Here are some points:
[ -1 -17   6  59  23  49   9  25]
[ -2 -45 -16  -3 -10  13 -13   6]
[ -1  19  20  -7 -15 -32  35 -42]
[ -4 -18 -32 -24   5  15 -67  17]
[-14  11 -37  -8  -6 -59 -13 -74]
[ 14 -58   2  13  14  44 -14  24]
[  3 -81 -14  16  31  22 -59  -2]
[ 38  12  24 -49 -32 -28  32  25]
[ 24  38  25  -6 -25 -52  43 -80]
[ 19 -53  35   7 -30  -7  -7   3]
[-22 -48 -83   5  -1 -16 -46 -22]
[-40 -13 -40 -16  -6  -7 -15   7]
[-53  -6 -43 -41 -26 -32 -11 -36]
[-26 -24 -63 -18 -38  -8 -35 -21]
[  0 -15   8 -46  -9  36 -17  28]
[  9  29  19 -35 -41   7  -8  37]
[ -6  10 -13 -55 -31 -35  -7 -41]
[-25  55 -26  12   4   5  59  -1]
[-21 -35 -21  19  26  49 -15  62]
[ 27  31  49 -42  19  59  37  27]
[ 11 -41   2  52  34  24 -25  48]
[ 5 23  2 30 13 12  0 -9]
[-28  -3 -62 -16   3  -8 -67 -17]
[-4 25 20  6 -3  0 36  0]
[ 20  42  30 -45 -15 -47  46 -48]
[ 20 -17  27 -23  37  47  -1   1]
[-18 -14  -1  33  52  45 -13  17]
[ 37 -14  38 -45 -21 -12  26  41]
[  5  26   8 -34 -25  -7 -11   0]
[11 40 14 15 41 31 80 29]
[19 -1 24 34  3 45 -2 23]
[ -9  25 -15  14   3 -25  49 -55]
[-36  -9 -30  19   9  -8 -16 -32]
[  2  32  25  10 -24  -2   2  17]
[ 43  25  24 -26 -51  11 -23  33]
[  3 -72   7  21   7   5 -29  21]
[ 27 -43  18  25  27  36 -22  23]
[84  8 58  4 -2 27 12 -3]
12 more points follow, each with its number after it:
[ 31 -13 -13   0 -16  16  14 -30] 0
[-27   5 -14   4  12 -13   1 -13] 1
[28  1 45 15 27 21 74 38] 2
[-12   7  11  16  -3 -12  24  -2] 3
[ 23  67  44 -24   9 -10  41  16] 4
[ -8 -23 -32 -20  -8   4 -62   6] 5
[-73  31 -62  14 -14 -13  39 -52] 6
[ 18  22  20  -6 -33 -64  12 -76] 7
[-45 106  24  16  -7  -4  83 -54] 8
[ 32  29  49 -61 -44 -11  17 -33] 9
[48 12 56 46 48 49 18 67] 10
[-41 -16 -34 -13   0 -18 -41 -27] 11
Which two of these numbered points are nearest to each point below, ignoring the direction in which the first points spread most? Their numbers follow each, nearest first.
[ 54 -54  28 -31 -27   2 -48  44] > 9 5
[ -5 -58 -45  -2   6  45 -78  33] > 5 11
[ 64 -28  35  -8   9  21 -58  48] > 9 4
[ 39 -40  72   7  18 -17  44  15] > 2 3
[-76  67 -71  -9   6  -3  40 -44] > 6 1
[-14 -54   4  56  28  21 -21  40] > 3 1
[ 10   8   3 -75 -42 -59  15 -19] > 5 9
[-22  -3 -31   7  22 -10   4  -2] > 1 3
[-71  62 -36 -28   0 -28  41 -67] > 6 1
[  7  -9 -12  13 -24 -45  -3 -90] > 7 11
[  7 -19 -11  -3 -11   6 -44  -8] > 5 7
[ 3  9 14 16  9 14 16  5] > 3 1
[18 21 45 39 40 41 29 49] > 10 4
[ 16  -6  -4 -27 -16 -38 -16 -14] > 5 7
[ 21 -21  -2  21  65  57 -24  70] > 4 3
[ 18  63  26 -20  -8   7  33  48] > 4 10
[-39 -18 -39   1 -30 -28 -25 -60] > 11 5
[-47  91  -5   5  -2  -4 101 -19] > 8 3
[22 20 61 23  8 10 65 -8] > 2 10
[22 29 16 13 39 19 15 13] > 4 3
[-18  99  29   0 -13 -18 105 -47] > 8 3
[ 21   3  71  10 -12  -4  51  10] > 2 3
[ 28  34  64 -13 -31   6  65 -15] > 2 4
[22  7  5 -6 36 39 22 34] > 4 2
[-23  68  -9 -33 -38 -34  33 -57] > 1 11
[-31 -55 -40   7  22  17 -62 -19] > 11 5
[-10   2  17   5  -1  15  16  16] > 3 1
[-55 -47 -66  -4 -28 -56 -32 -40] > 11 5
[ 58  23  73  -7 -16 -18  57  -5] > 2 10
[ 17 -42 -18  16 -14   2 -18   5] > 0 7
